In the data rows, 128 means zero.
Some points, one per row:
array([144, 100, 158, 135, 136, 181, 126, 129, 140, 117, 86, 97, 158, 80, 134, 124, 158, 73,
       161, 164, 130, 119, 123, 110, 156, 134, 122, 85, 136, 103, 167, 153, 143, 109, 174, 143,
       155, 120, 148, 137, 107, 139, 162, 108, 152, 79, 122, 209])
array([108, 86, 121, 175, 99, 66, 135, 137, 187, 107, 102, 142, 132, 69, 171, 81, 175, 116,
       128, 73, 124, 91, 160, 112, 84, 165, 206, 78, 135, 125, 134, 155, 125, 11, 177, 103,
       58, 129, 107, 139, 60, 87, 126, 145, 91, 154, 176, 183])
array([154, 90, 60, 143, 132, 95, 121, 152, 158, 133, 147, 98, 157, 104, 86, 90, 172, 209,
       155, 148, 88, 72, 143, 87, 149, 100, 122, 173, 98, 118, 91, 134, 73, 130, 175, 73,
       201, 125, 103, 163, 174, 74, 143, 171, 122, 131, 81, 135])
array([121, 139, 83, 126, 113, 58, 187, 128, 17, 123, 155, 113, 83, 126, 102, 81, 147, 128,
       72, 92, 132, 147, 133, 137, 161, 100, 87, 108, 102, 150, 129, 81, 124, 38, 184, 94,
       84, 132, 165, 173, 129, 128, 133, 205, 114, 155, 179, 181])
array([168, 108, 77, 147, 94, 141, 120, 178, 126, 120, 173, 153, 133, 77, 157, 161, 139, 134,
       127, 154, 90, 63, 88, 101, 126, 115, 172, 129, 130, 101, 125, 117, 78, 142, 104, 126,
       128, 120, 104, 147, 123, 122, 95, 93, 161, 119, 86, 136])
array([110, 129, 118, 168, 149, 114, 108, 92, 161, 62, 106, 153, 102, 120, 119, 129, 175, 120,
       96, 135, 107, 79, 117, 140, 122, 131, 187, 83, 160, 155, 98, 110, 140, 106, 90, 202,
       195, 81, 142, 157, 121, 159, 195, 120, 29, 131, 128, 108])
array([85, 127, 171, 81, 136, 195, 87, 139, 107, 136, 116, 127, 153, 111, 162, 135, 100, 118,
       119, 145, 200, 178, 169, 144, 162, 114, 100, 94, 130, 107, 122, 183, 140, 134, 143, 149,
       139, 147, 188, 101, 102, 143, 90, 97, 168, 84, 104, 135])
array([147, 164, 159, 134, 164, 115, 108, 111, 139, 129, 72, 90, 146, 110, 128, 114, 96, 121,
       143, 113, 128, 115, 130, 110, 133, 116, 155, 104, 133, 147, 133, 141, 118, 142, 106, 88,
       125, 134, 133, 112, 127, 133, 124, 133, 86, 142, 125, 95])
array([171, 119, 139, 101, 124, 140, 180, 155, 90, 136, 173, 99, 82, 119, 100, 141, 73, 184,
       181, 156, 76, 94, 78, 174, 127, 100, 92, 172, 122, 104, 150, 134, 99, 90, 111, 121,
       139, 126, 118, 122, 115, 112, 93, 139, 182, 157, 121, 82])
array([152, 157, 67, 97, 149, 101, 150, 110, 163, 58, 81, 168, 123, 92, 117, 184, 159, 107,
       104, 112, 105, 131, 150, 163, 67, 165, 201, 94, 155, 92, 128, 90, 95, 47, 124, 150,
       140, 80, 111, 157, 75, 103, 161, 124, 15, 168, 136, 137])
array([134, 115, 77, 108, 118, 140, 142, 220, 132, 122, 147, 156, 86, 145, 122, 161, 84, 151,
       102, 109, 113, 140, 140, 137, 111, 101, 140, 159, 148, 123, 137, 98, 157, 144, 140, 76,
       91, 175, 88, 131, 190, 133, 96, 75, 130, 131, 126, 97])
array([121, 90, 145, 111, 127, 105, 107, 190, 113, 90, 56, 138, 174, 104, 169, 154, 186, 148,
       132, 109, 101, 109, 124, 82, 135, 103, 179, 95, 117, 87, 133, 121, 112, 136, 165, 151,
       120, 147, 99, 191, 102, 100, 146, 131, 104, 157, 110, 117])
array([136, 225, 222, 80, 110, 149, 203, 66, 111, 147, 77, 125, 93, 156, 127, 77, 62, 121,
       179, 117, 148, 177, 150, 180, 156, 143, 25, 100, 145, 113, 117, 118, 152, 198, 114, 175,
       153, 175, 132, 132, 159, 207, 146, 114, 160, 169, 186, 118])
array([158, 67, 127, 127, 151, 125, 113, 190, 115, 111, 176, 183, 188, 93, 111, 125, 139, 117,
       159, 128, 71, 17, 89, 77, 146, 96, 187, 162, 96, 133, 133, 106, 87, 140, 158, 106,
       164, 133, 107, 129, 156, 98, 114, 138, 115, 148, 84, 123])
array([89, 147, 127, 138, 138, 162, 121, 160, 92, 150, 102, 95, 143, 148, 116, 129, 110, 109,
       183, 120, 90, 128, 159, 129, 173, 142, 137, 148, 154, 140, 151, 166, 122, 105, 133, 113,
       118, 162, 147, 100, 139, 126, 107, 130, 178, 84, 123, 136])
array([140, 95, 101, 154, 74, 102, 190, 85, 112, 115, 138, 154, 107, 62, 127, 100, 159, 96,
       110, 103, 80, 156, 152, 132, 150, 100, 137, 113, 99, 126, 85, 148, 91, 100, 173, 111,
       180, 125, 188, 201, 132, 155, 128, 124, 54, 146, 123, 140])
array([93, 73, 129, 128, 105, 136, 74, 127, 116, 87, 87, 149, 186, 81, 183, 126, 186, 74,
       107, 167, 158, 65, 142, 72, 157, 141, 146, 129, 113, 152, 105, 149, 108, 60, 208, 117,
       103, 115, 148, 89, 79, 116, 100, 89, 188, 41, 119, 176])
array([103, 144, 207, 50, 140, 139, 178, 117, 142, 115, 71, 153, 118, 121, 172, 93, 88, 144,
       115, 80, 116, 137, 126, 113, 202, 103, 69, 57, 120, 130, 98, 147, 131, 103, 186, 140,
       100, 172, 175, 107, 134, 132, 148, 108, 137, 133, 114, 131])
array([144, 88, 93, 173, 146, 115, 66, 126, 133, 143, 152, 129, 145, 113, 133, 153, 194, 83,
       147, 189, 166, 166, 120, 110, 137, 145, 148, 168, 163, 109, 158, 130, 135, 192, 99, 109,
       100, 100, 139, 112, 176, 105, 58, 75, 157, 111, 134, 174])
array([131, 122, 137, 122, 123, 90, 196, 121, 106, 83, 94, 145, 119, 137, 171, 136, 92, 98,
       114, 100, 56, 174, 108, 137, 130, 146, 116, 53, 167, 172, 127, 141, 118, 90, 174, 187,
       103, 119, 147, 176, 71, 125, 186, 140, 58, 116, 138, 134])
array([122, 69, 63, 163, 109, 133, 54, 129, 114, 158, 106, 148, 170, 127, 88, 127, 115, 88,
       144, 170, 149, 123, 142, 82, 111, 151, 135, 144, 152, 129, 138, 151, 119, 187, 87, 123,
       117, 93, 143, 120, 127, 145, 88, 121, 188, 122, 125, 128])
array([121, 94, 107, 132, 132, 160, 113, 133, 121, 126, 160, 115, 117, 133, 97, 135, 130, 133,
       96, 123, 166, 134, 148, 96, 141, 145, 132, 176, 73, 125, 158, 115, 139, 143, 122, 44,
       119, 84, 110, 149, 179, 161, 90, 122, 151, 139, 134, 139])
array([134, 133, 87, 116, 75, 130, 131, 181, 90, 134, 134, 181, 143, 128, 122, 117, 116, 129,
       153, 140, 89, 80, 143, 57, 112, 117, 141, 181, 59, 123, 78, 109, 70, 104, 177, 65,
       196, 159, 142, 156, 128, 72, 91, 91, 174, 140, 155, 142])
array([124, 192, 154, 165, 126, 116, 188, 116, 157, 130, 143, 105, 58, 131, 115, 142, 130, 165,
       110, 104, 139, 180, 142, 180, 148, 84, 102, 125, 153, 144, 170, 122, 158, 128, 104, 164,
       91, 134, 103, 109, 105, 174, 166, 135, 77, 144, 145, 77])
array([144, 169, 168, 133, 111, 95, 148, 117, 94, 144, 115, 99, 109, 169, 95, 136, 114, 107,
       123, 172, 138, 152, 133, 117, 168, 106, 25, 145, 100, 142, 160, 145, 129, 166, 136, 130,
       159, 153, 105, 134, 167, 140, 179, 116, 217, 85, 121, 125])
array([121, 90, 120, 148, 118, 165, 100, 169, 148, 150, 95, 178, 154, 89, 170, 124, 78, 100,
       145, 111, 77, 72, 174, 92, 135, 129, 154, 127, 139, 147, 84, 129, 136, 83, 152, 68,
       170, 152, 220, 151, 92, 136, 115, 107, 118, 88, 150, 155])
array([125, 149, 127, 98, 159, 78, 162, 142, 110, 119, 181, 105, 115, 141, 140, 142, 134, 135,
       39, 166, 120, 182, 134, 150, 127, 136, 113, 143, 135, 129, 186, 128, 118, 95, 124, 143,
       115, 68, 131, 159, 118, 129, 143, 140, 95, 157, 157, 117])
array([97, 147, 157, 120, 148, 104, 138, 114, 111, 100, 94, 139, 132, 175, 124, 153, 165, 88,
       193, 108, 168, 179, 111, 136, 139, 135, 118, 141, 95, 79, 141, 129, 124, 219, 138, 210,
       193, 137, 142, 200, 119, 135, 172, 129, 228, 79, 104, 130])
array([126, 114, 81, 133, 135, 114, 168, 148, 98, 117, 117, 133, 80, 134, 108, 164, 132, 138,
       122, 101, 90, 182, 66, 117, 99, 80, 92, 131, 103, 159, 99, 101, 105, 162, 71, 128,
       158, 154, 147, 129, 166, 136, 116, 175, 111, 134, 148, 95])
array([96, 127, 96, 131, 96, 84, 157, 105, 81, 116, 92, 149, 76, 95, 114, 91, 114, 104,
       115, 80, 123, 176, 118, 146, 128, 139, 126, 94, 117, 135, 111, 140, 140, 33, 145, 104,
       100, 142, 165, 119, 118, 123, 127, 119, 95, 149, 176, 127])
Here are 12 more points, each followed by its number:
array([131, 176, 127, 143, 166, 117, 146, 133, 155, 81, 118, 82, 114, 154, 143, 132, 174, 95,
       91, 171, 135, 186, 140, 157, 107, 165, 174, 72, 201, 102, 165, 124, 144, 97, 125, 165,
       79, 65, 69, 127, 96, 193, 163, 115, 52, 130, 147, 68]) 0
array([144, 150, 168, 146, 130, 141, 155, 116, 193, 124, 122, 122, 139, 105, 129, 145, 134, 154,
       155, 115, 158, 96, 163, 64, 140, 133, 106, 128, 120, 147, 133, 115, 118, 137, 153, 141,
       83, 144, 103, 141, 106, 142, 126, 107, 122, 172, 88, 137]) 1
array([164, 119, 120, 146, 151, 134, 57, 173, 112, 169, 151, 118, 145, 102, 130, 86, 94, 126,
       116, 126, 128, 117, 144, 129, 133, 149, 121, 133, 58, 143, 113, 138, 129, 102, 126, 136,
       128, 130, 92, 72, 92, 87, 42, 127, 181, 79, 116, 169]) 2
array([145, 173, 129, 155, 144, 186, 128, 118, 129, 164, 172, 83, 73, 156, 136, 155, 143, 181,
       120, 152, 166, 150, 120, 146, 160, 110, 73, 191, 168, 156, 139, 96, 137, 140, 134, 137,
       90, 97, 143, 99, 182, 116, 108, 131, 108, 90, 87, 127]) 3
array([76, 151, 152, 114, 140, 179, 67, 110, 154, 132, 114, 70, 119, 128, 181, 80, 188, 131,
       163, 146, 171, 135, 128, 131, 129, 157, 161, 92, 177, 113, 185, 157, 152, 140, 109, 153,
       52, 97, 100, 105, 120, 113, 102, 81, 148, 83, 160, 109]) 4
array([164, 151, 101, 118, 137, 111, 102, 141, 68, 140, 192, 101, 62, 139, 124, 100, 89, 151,
       108, 136, 169, 130, 114, 124, 141, 101, 124, 162, 126, 107, 135, 90, 88, 161, 127, 106,
       158, 119, 98, 138, 140, 94, 93, 145, 95, 99, 93, 114]) 5
array([180, 111, 150, 103, 143, 64, 175, 105, 94, 136, 117, 120, 140, 102, 139, 124, 102, 164,
       86, 109, 100, 165, 119, 159, 142, 121, 88, 145, 118, 112, 119, 163, 123, 166, 123, 136,
       150, 178, 92, 111, 171, 112, 151, 159, 141, 199, 90, 111]) 6
array([155, 141, 153, 112, 150, 164, 100, 83, 167, 128, 99, 93, 147, 150, 147, 113, 129, 109,
       165, 151, 165, 157, 168, 164, 126, 165, 99, 113, 165, 186, 124, 116, 160, 184, 123, 159,
       87, 123, 145, 128, 128, 153, 112, 94, 127, 56, 143, 117]) 7
array([112, 136, 162, 116, 118, 193, 95, 66, 176, 142, 73, 123, 156, 137, 136, 114, 165, 131,
       170, 172, 180, 191, 176, 160, 149, 165, 83, 113, 174, 92, 189, 87, 161, 171, 105, 178,
       85, 142, 125, 75, 114, 165, 104, 160, 168, 119, 179, 144]) 8
array([114, 107, 136, 93, 119, 166, 199, 156, 151, 163, 103, 130, 149, 158, 130, 116, 82, 111,
       176, 47, 34, 131, 148, 123, 136, 101, 146, 152, 142, 140, 137, 149, 116, 112, 163, 151,
       126, 194, 108, 173, 134, 105, 175, 134, 112, 205, 76, 155]) 9
array([136, 113, 180, 120, 151, 139, 146, 124, 148, 154, 130, 114, 134, 150, 113, 106, 104, 148,
       140, 137, 103, 106, 132, 116, 113, 80, 88, 111, 122, 170, 86, 134, 89, 169, 107, 127,
       123, 171, 108, 151, 151, 124, 173, 178, 158, 154, 78, 154]) 10
array([143, 119, 97, 114, 114, 84, 189, 124, 100, 121, 143, 162, 111, 121, 122, 124, 154, 119,
       117, 85, 107, 116, 83, 138, 115, 97, 114, 145, 131, 166, 87, 111, 110, 102, 148, 112,
       135, 119, 183, 174, 113, 106, 114, 140, 70, 166, 162, 115]) 11
Which of these numbered points is nearest to each point below, looking only along the 5 directions in which the first points spread most? Its number follows each.
array([124, 115, 94, 83, 147, 87, 199, 152, 94, 133, 135, 129, 109, 129, 110, 126, 78, 138,
       139, 93, 92, 107, 72, 123, 124, 96, 149, 161, 108, 112, 94, 117, 45, 69, 159, 90,
       166, 154, 92, 183, 135, 106, 141, 168, 57, 193, 129, 106]) > 11
array([107, 155, 188, 131, 127, 141, 132, 111, 88, 141, 117, 111, 129, 114, 167, 121, 142, 113,
       96, 158, 207, 206, 149, 144, 151, 161, 87, 93, 172, 80, 192, 178, 165, 88, 63, 202,
       126, 111, 141, 28, 153, 102, 78, 56, 225, 76, 162, 185]) > 8
array([124, 111, 146, 147, 129, 157, 129, 123, 125, 141, 109, 130, 194, 140, 104, 119, 144, 100,
       141, 121, 102, 119, 160, 97, 157, 110, 130, 135, 122, 127, 121, 136, 128, 101, 130, 107,
       149, 139, 146, 178, 101, 154, 170, 159, 123, 127, 119, 142]) > 1
array([74, 110, 130, 123, 148, 120, 164, 119, 135, 96, 126, 149, 130, 99, 156, 128, 137, 128,
       93, 136, 146, 150, 114, 116, 86, 164, 128, 78, 135, 177, 154, 90, 127, 132, 145, 116,
       99, 87, 112, 124, 147, 117, 182, 148, 119, 108, 128, 136]) > 1
array([105, 154, 152, 117, 89, 124, 168, 88, 165, 165, 116, 150, 113, 62, 137, 123, 105, 171,
       141, 75, 101, 76, 138, 96, 111, 144, 96, 81, 117, 147, 93, 66, 110, 155, 159, 157,
       141, 147, 139, 122, 146, 132, 172, 134, 78, 161, 86, 152]) > 9
array([137, 135, 105, 142, 109, 106, 157, 137, 173, 89, 141, 156, 141, 96, 161, 81, 157, 137,
       107, 151, 106, 101, 135, 156, 105, 192, 160, 97, 166, 151, 111, 95, 111, 68, 161, 132,
       113, 97, 124, 145, 50, 181, 161, 147, 20, 144, 150, 126]) > 11
array([168, 121, 99, 143, 142, 150, 35, 196, 111, 165, 208, 95, 98, 190, 86, 155, 176, 129,
       146, 184, 188, 163, 109, 164, 116, 104, 77, 144, 111, 58, 186, 120, 143, 235, 45, 106,
       106, 100, 96, 91, 174, 127, 92, 100, 218, 67, 113, 101]) > 3
array([92, 170, 159, 103, 150, 164, 127, 74, 167, 114, 65, 129, 163, 142, 123, 103, 187, 102,
       105, 152, 133, 134, 147, 102, 171, 150, 113, 76, 167, 126, 139, 144, 131, 128, 127, 137,
       101, 118, 131, 143, 132, 185, 188, 126, 136, 129, 117, 163]) > 7
array([138, 136, 172, 127, 168, 112, 83, 106, 94, 172, 160, 74, 134, 132, 126, 114, 166, 153,
       163, 145, 213, 173, 118, 93, 133, 117, 81, 193, 114, 119, 161, 166, 153, 180, 104, 106,
       86, 161, 82, 99, 146, 123, 94, 108, 183, 92, 77, 115]) > 3
array([139, 163, 147, 156, 101, 175, 90, 133, 136, 135, 160, 94, 131, 174, 73, 83, 117, 102,
       116, 125, 115, 165, 102, 111, 82, 136, 103, 164, 150, 92, 176, 155, 104, 198, 109, 183,
       98, 130, 98, 136, 97, 123, 128, 127, 201, 124, 111, 89]) > 3
array([168, 120, 171, 103, 122, 106, 164, 131, 118, 126, 179, 117, 122, 100, 128, 85, 135, 126,
       107, 122, 135, 182, 123, 136, 174, 108, 80, 202, 132, 80, 177, 134, 117, 179, 93, 159,
       135, 118, 103, 138, 138, 121, 121, 122, 151, 130, 126, 127]) > 3
array([87, 179, 169, 163, 110, 140, 123, 155, 124, 184, 83, 82, 148, 167, 130, 99, 88, 102,
       121, 143, 229, 161, 147, 175, 117, 153, 65, 158, 191, 128, 183, 151, 194, 111, 85, 183,
       75, 131, 139, 19, 139, 192, 110, 131, 173, 92, 172, 156]) > 8
array([113, 97, 183, 121, 155, 136, 126, 67, 101, 112, 93, 74, 172, 113, 166, 123, 140, 123,
       146, 174, 180, 152, 141, 93, 136, 161, 88, 126, 137, 101, 154, 146, 157, 160, 126, 171,
       97, 109, 107, 74, 120, 151, 111, 154, 141, 90, 98, 120]) > 7
array([71, 110, 194, 145, 118, 140, 118, 142, 84, 116, 119, 115, 149, 150, 172, 124, 78, 74,
       155, 110, 153, 148, 164, 117, 117, 140, 89, 73, 130, 155, 149, 139, 196, 84, 133, 170,
       98, 142, 149, 96, 118, 156, 155, 142, 138, 65, 102, 147]) > 7
array([96, 196, 222, 84, 126, 103, 255, 80, 157, 110, 76, 142, 145, 153, 102, 88, 75, 145,
       158, 33, 93, 70, 196, 103, 194, 110, 87, 68, 104, 212, 55, 168, 136, 49, 179, 203,
       154, 177, 130, 226, 158, 160, 238, 161, 49, 253, 117, 108]) > 9
array([148, 140, 59, 154, 145, 138, 115, 159, 121, 157, 197, 100, 128, 152, 103, 154, 135, 151,
       109, 156, 106, 81, 49, 126, 90, 88, 117, 125, 123, 112, 121, 109, 117, 161, 96, 64,
       162, 114, 91, 137, 156, 82, 71, 131, 145, 91, 131, 90]) > 5
array([133, 124, 113, 110, 133, 110, 80, 111, 189, 96, 133, 102, 108, 103, 134, 130, 150, 87,
       112, 147, 82, 77, 152, 144, 116, 146, 184, 91, 150, 121, 131, 119, 111, 135, 144, 104,
       105, 96, 139, 136, 126, 138, 118, 133, 138, 131, 147, 152]) > 1
array([94, 196, 155, 178, 152, 180, 102, 119, 120, 154, 121, 108, 134, 121, 137, 108, 158, 93,
       157, 130, 179, 142, 156, 146, 152, 128, 148, 113, 198, 101, 123, 105, 156, 155, 115, 205,
       59, 92, 108, 89, 150, 167, 155, 142, 135, 73, 134, 130]) > 7
array([129, 167, 174, 121, 135, 110, 104, 46, 170, 117, 115, 97, 104, 122, 93, 101, 184, 148,
       197, 176, 207, 127, 104, 116, 214, 80, 84, 192, 154, 88, 159, 148, 132, 254, 135, 174,
       155, 128, 111, 110, 125, 152, 126, 130, 163, 84, 125, 105]) > 7
array([89, 176, 207, 114, 149, 144, 162, 111, 155, 80, 105, 178, 193, 78, 162, 97, 105, 95,
       140, 62, 85, 49, 153, 66, 155, 110, 181, 60, 125, 197, 64, 171, 131, 45, 163, 183,
       148, 193, 144, 162, 122, 111, 209, 151, 41, 173, 93, 153]) > 9
array([152, 77, 135, 118, 98, 130, 146, 159, 134, 137, 115, 101, 161, 188, 100, 163, 90, 110,
       156, 178, 98, 116, 129, 102, 164, 78, 156, 167, 102, 96, 68, 140, 146, 153, 156, 91,
       182, 195, 157, 165, 175, 145, 134, 132, 191, 167, 117, 96]) > 10
array([100, 71, 98, 132, 115, 95, 150, 129, 149, 79, 65, 164, 129, 107, 180, 160, 181, 136,
       91, 112, 51, 60, 134, 125, 70, 117, 213, 103, 94, 130, 94, 89, 110, 116, 174, 120,
       133, 102, 120, 154, 66, 132, 124, 140, 34, 178, 109, 99]) > 11
array([89, 160, 211, 72, 119, 121, 241, 56, 88, 115, 67, 160, 150, 133, 164, 131, 61, 132,
       151, 11, 83, 117, 129, 134, 168, 93, 135, 46, 83, 142, 48, 149, 131, 44, 187, 207,
       160, 174, 158, 190, 105, 144, 254, 182, 26, 207, 109, 150]) > 9
array([118, 147, 103, 146, 178, 84, 132, 88, 136, 158, 142, 134, 90, 123, 88, 135, 136, 121,
       123, 141, 148, 174, 67, 171, 110, 154, 120, 126, 184, 147, 150, 153, 161, 179, 100, 178,
       114, 92, 125, 71, 141, 143, 134, 127, 139, 156, 117, 90]) > 3
array([97, 124, 139, 133, 190, 117, 143, 134, 222, 78, 109, 123, 133, 115, 170, 163, 207, 109,
       110, 163, 146, 137, 146, 129, 89, 153, 198, 109, 190, 130, 114, 117, 145, 130, 116, 158,
       111, 83, 120, 113, 107, 170, 227, 113, 13, 111, 107, 82]) > 0
array([129, 140, 232, 157, 106, 167, 65, 71, 72, 159, 87, 74, 87, 127, 101, 135, 88, 133,
       118, 152, 228, 195, 156, 144, 147, 171, 62, 91, 185, 103, 154, 123, 197, 182, 150, 126,
       109, 167, 179, 63, 129, 170, 101, 117, 169, 88, 162, 145]) > 8
array([154, 124, 124, 144, 117, 159, 127, 137, 62, 166, 167, 140, 109, 151, 103, 109, 84, 143,
       72, 125, 69, 127, 139, 170, 120, 118, 116, 163, 97, 158, 98, 131, 182, 95, 80, 109,
       167, 122, 129, 116, 155, 99, 78, 85, 111, 137, 159, 130]) > 5
array([80, 157, 162, 107, 95, 154, 160, 56, 198, 112, 81, 199, 145, 127, 165, 120, 102, 145,
       153, 55, 88, 121, 144, 72, 158, 162, 162, 74, 133, 152, 53, 128, 116, 37, 111, 139,
       126, 112, 125, 113, 153, 172, 255, 170, 58, 227, 107, 112]) > 9
array([61, 91, 173, 101, 131, 134, 117, 163, 76, 112, 133, 145, 158, 143, 145, 173, 69, 141,
       137, 119, 103, 156, 54, 136, 141, 78, 124, 157, 128, 122, 147, 157, 114, 111, 104, 87,
       138, 165, 137, 108, 137, 121, 133, 122, 190, 97, 111, 95]) > 10
array([113, 82, 87, 126, 113, 86, 152, 144, 171, 114, 139, 160, 189, 120, 169, 118, 142, 126,
       93, 110, 81, 44, 119, 102, 138, 127, 170, 125, 120, 147, 105, 122, 121, 77, 163, 89,
       155, 125, 116, 167, 107, 121, 166, 134, 50, 160, 97, 103]) > 11
array([162, 55, 68, 152, 104, 177, 33, 183, 86, 161, 168, 143, 159, 107, 135, 127, 98, 129,
       129, 182, 80, 120, 137, 94, 147, 138, 178, 131, 113, 102, 101, 136, 119, 98, 165, 88,
       125, 137, 124, 111, 138, 98, 93, 127, 231, 73, 128, 174]) > 2
array([110, 212, 122, 145, 155, 156, 114, 87, 65, 214, 133, 70, 21, 160, 116, 122, 68, 133,
       101, 164, 192, 174, 115, 149, 90, 162, 106, 145, 168, 141, 127, 117, 123, 140, 98, 113,
       32, 68, 155, 6, 151, 157, 34, 80, 135, 64, 169, 125]) > 3
array([141, 149, 204, 90, 131, 127, 144, 157, 103, 138, 134, 77, 144, 179, 70, 116, 80, 126,
       154, 165, 165, 147, 95, 123, 133, 85, 58, 138, 101, 125, 152, 143, 108, 239, 131, 105,
       167, 202, 105, 107, 184, 167, 162, 129, 225, 131, 84, 76]) > 10
array([83, 104, 147, 134, 146, 151, 36, 90, 170, 136, 145, 83, 140, 129, 156, 125, 149, 97,
       137, 135, 113, 80, 166, 104, 89, 187, 147, 156, 165, 141, 156, 142, 162, 127, 90, 150,
       75, 103, 149, 124, 133, 138, 132, 121, 123, 73, 146, 176]) > 4
array([78, 129, 179, 128, 136, 110, 100, 203, 81, 154, 136, 102, 133, 213, 167, 122, 128, 121,
       136, 98, 176, 150, 107, 124, 162, 58, 117, 150, 113, 148, 181, 150, 133, 104, 123, 133,
       86, 151, 125, 114, 154, 126, 131, 116, 180, 121, 127, 91]) > 3
array([107, 129, 99, 124, 150, 138, 84, 169, 130, 107, 113, 126, 108, 116, 122, 134, 155, 92,
       122, 132, 125, 95, 125, 112, 119, 154, 178, 122, 122, 111, 144, 124, 124, 131, 96, 127,
       144, 123, 131, 133, 96, 122, 161, 108, 134, 77, 124, 132]) > 1
array([104, 211, 240, 148, 167, 165, 128, 44, 152, 152, 56, 111, 120, 77, 183, 108, 78, 111,
       212, 123, 188, 196, 144, 170, 115, 197, 78, 34, 190, 167, 163, 171, 158, 149, 156, 220,
       102, 140, 162, 59, 113, 142, 124, 117, 175, 90, 133, 160]) > 8
array([85, 126, 147, 156, 118, 157, 71, 110, 149, 132, 97, 77, 112, 140, 169, 131, 182, 86,
       159, 190, 195, 159, 124, 143, 142, 172, 135, 122, 158, 155, 156, 179, 207, 135, 87, 157,
       91, 86, 165, 100, 81, 155, 87, 67, 104, 96, 112, 173]) > 4
array([61, 155, 103, 135, 165, 147, 99, 149, 109, 152, 108, 89, 110, 102, 172, 139, 177, 131,
       149, 134, 161, 154, 118, 127, 96, 173, 146, 113, 177, 120, 164, 122, 110, 151, 108, 149,
       106, 44, 143, 102, 127, 103, 123, 83, 73, 42, 146, 135]) > 4
array([136, 158, 182, 100, 129, 126, 151, 40, 140, 163, 98, 60, 87, 148, 117, 135, 147, 103,
       177, 145, 190, 219, 165, 156, 141, 148, 103, 113, 140, 134, 150, 127, 177, 194, 101, 140,
       101, 129, 100, 94, 157, 134, 112, 120, 150, 127, 141, 109]) > 8
array([137, 89, 123, 83, 151, 70, 155, 63, 198, 41, 127, 108, 182, 100, 173, 118, 124, 109,
       124, 96, 64, 87, 114, 87, 139, 119, 191, 95, 134, 128, 122, 179, 123, 99, 144, 134,
       142, 173, 158, 231, 100, 131, 216, 175, 123, 146, 141, 83]) > 9
array([91, 119, 167, 125, 166, 103, 168, 79, 150, 76, 101, 119, 167, 108, 146, 138, 152, 137,
       107, 157, 155, 103, 151, 83, 160, 134, 148, 99, 167, 143, 147, 164, 121, 77, 166, 146,
       101, 150, 123, 133, 118, 200, 184, 138, 96, 133, 129, 111]) > 1
array([110, 97, 172, 144, 159, 146, 35, 101, 185, 173, 124, 108, 178, 173, 97, 103, 106, 77,
       191, 152, 163, 151, 157, 161, 144, 100, 68, 147, 129, 65, 149, 205, 160, 165, 88, 178,
       115, 146, 153, 58, 105, 147, 117, 121, 252, 93, 144, 115]) > 8
array([210, 51, 38, 122, 68, 122, 56, 199, 93, 176, 124, 158, 148, 89, 145, 95, 111, 106,
       91, 163, 107, 144, 153, 114, 45, 165, 137, 167, 107, 103, 123, 124, 103, 119, 150, 54,
       125, 139, 189, 129, 70, 48, 87, 101, 175, 93, 144, 186]) > 2
array([102, 134, 145, 80, 146, 148, 197, 66, 166, 32, 4, 181, 189, 73, 145, 112, 116, 96,
       143, 76, 94, 61, 202, 157, 122, 139, 195, 91, 108, 184, 31, 133, 113, 41, 172, 142,
       193, 209, 176, 234, 117, 144, 219, 189, 26, 242, 175, 134]) > 9
array([104, 137, 138, 117, 142, 126, 152, 151, 101, 193, 89, 108, 93, 156, 109, 119, 120, 129,
       114, 138, 135, 126, 107, 149, 135, 97, 95, 148, 170, 186, 188, 108, 151, 140, 90, 160,
       147, 121, 100, 117, 123, 139, 123, 146, 144, 148, 117, 88]) > 3
array([114, 170, 240, 134, 122, 134, 101, 55, 163, 185, 101, 110, 165, 102, 108, 112, 26, 93,
       171, 100, 99, 147, 184, 128, 155, 135, 90, 144, 86, 127, 129, 130, 174, 192, 144, 159,
       135, 154, 156, 105, 177, 178, 194, 151, 152, 179, 76, 103]) > 10
array([186, 111, 76, 161, 122, 122, 132, 157, 139, 119, 201, 159, 121, 119, 85, 124, 116, 183,
       102, 101, 78, 109, 102, 158, 83, 126, 147, 193, 100, 107, 105, 129, 161, 99, 86, 83,
       204, 128, 75, 122, 111, 95, 116, 142, 151, 137, 144, 134]) > 5
array([144, 123, 103, 139, 126, 174, 133, 160, 94, 122, 112, 181, 175, 96, 118, 90, 81, 146,
       104, 125, 62, 67, 116, 66, 128, 102, 165, 136, 105, 140, 92, 94, 139, 79, 173, 115,
       158, 166, 148, 184, 144, 149, 116, 176, 152, 166, 147, 154]) > 9
array([166, 125, 184, 123, 149, 103, 161, 114, 163, 121, 79, 93, 126, 151, 126, 101, 75, 146,
       170, 116, 127, 142, 106, 153, 170, 109, 96, 131, 126, 136, 145, 154, 166, 179, 120, 149,
       117, 139, 133, 115, 158, 138, 154, 119, 194, 123, 125, 90]) > 10
array([86, 156, 157, 135, 134, 165, 107, 118, 96, 130, 163, 123, 107, 150, 131, 128, 83, 134,
       127, 155, 219, 160, 148, 170, 157, 152, 91, 143, 192, 138, 185, 101, 153, 73, 119, 134,
       57, 86, 152, 6, 135, 168, 95, 109, 109, 113, 153, 118]) > 8
array([139, 173, 145, 154, 113, 135, 90, 123, 83, 208, 159, 131, 65, 129, 82, 142, 101, 100,
       120, 127, 186, 207, 172, 131, 148, 168, 70, 134, 135, 124, 143, 97, 203, 181, 76, 104,
       99, 73, 165, 88, 130, 172, 39, 87, 165, 82, 209, 137]) > 3
array([171, 135, 80, 131, 99, 137, 122, 136, 143, 133, 137, 176, 167, 139, 132, 115, 129, 158,
       143, 124, 43, 107, 125, 103, 110, 94, 123, 147, 60, 116, 97, 126, 94, 150, 93, 103,
       197, 146, 88, 142, 155, 103, 149, 198, 155, 186, 71, 120]) > 10
array([104, 130, 162, 134, 97, 99, 162, 132, 112, 113, 92, 122, 143, 175, 151, 129, 109, 135,
       164, 75, 115, 51, 165, 108, 154, 96, 122, 97, 106, 115, 101, 134, 91, 129, 143, 133,
       158, 164, 122, 178, 149, 160, 151, 131, 133, 109, 102, 122]) > 9
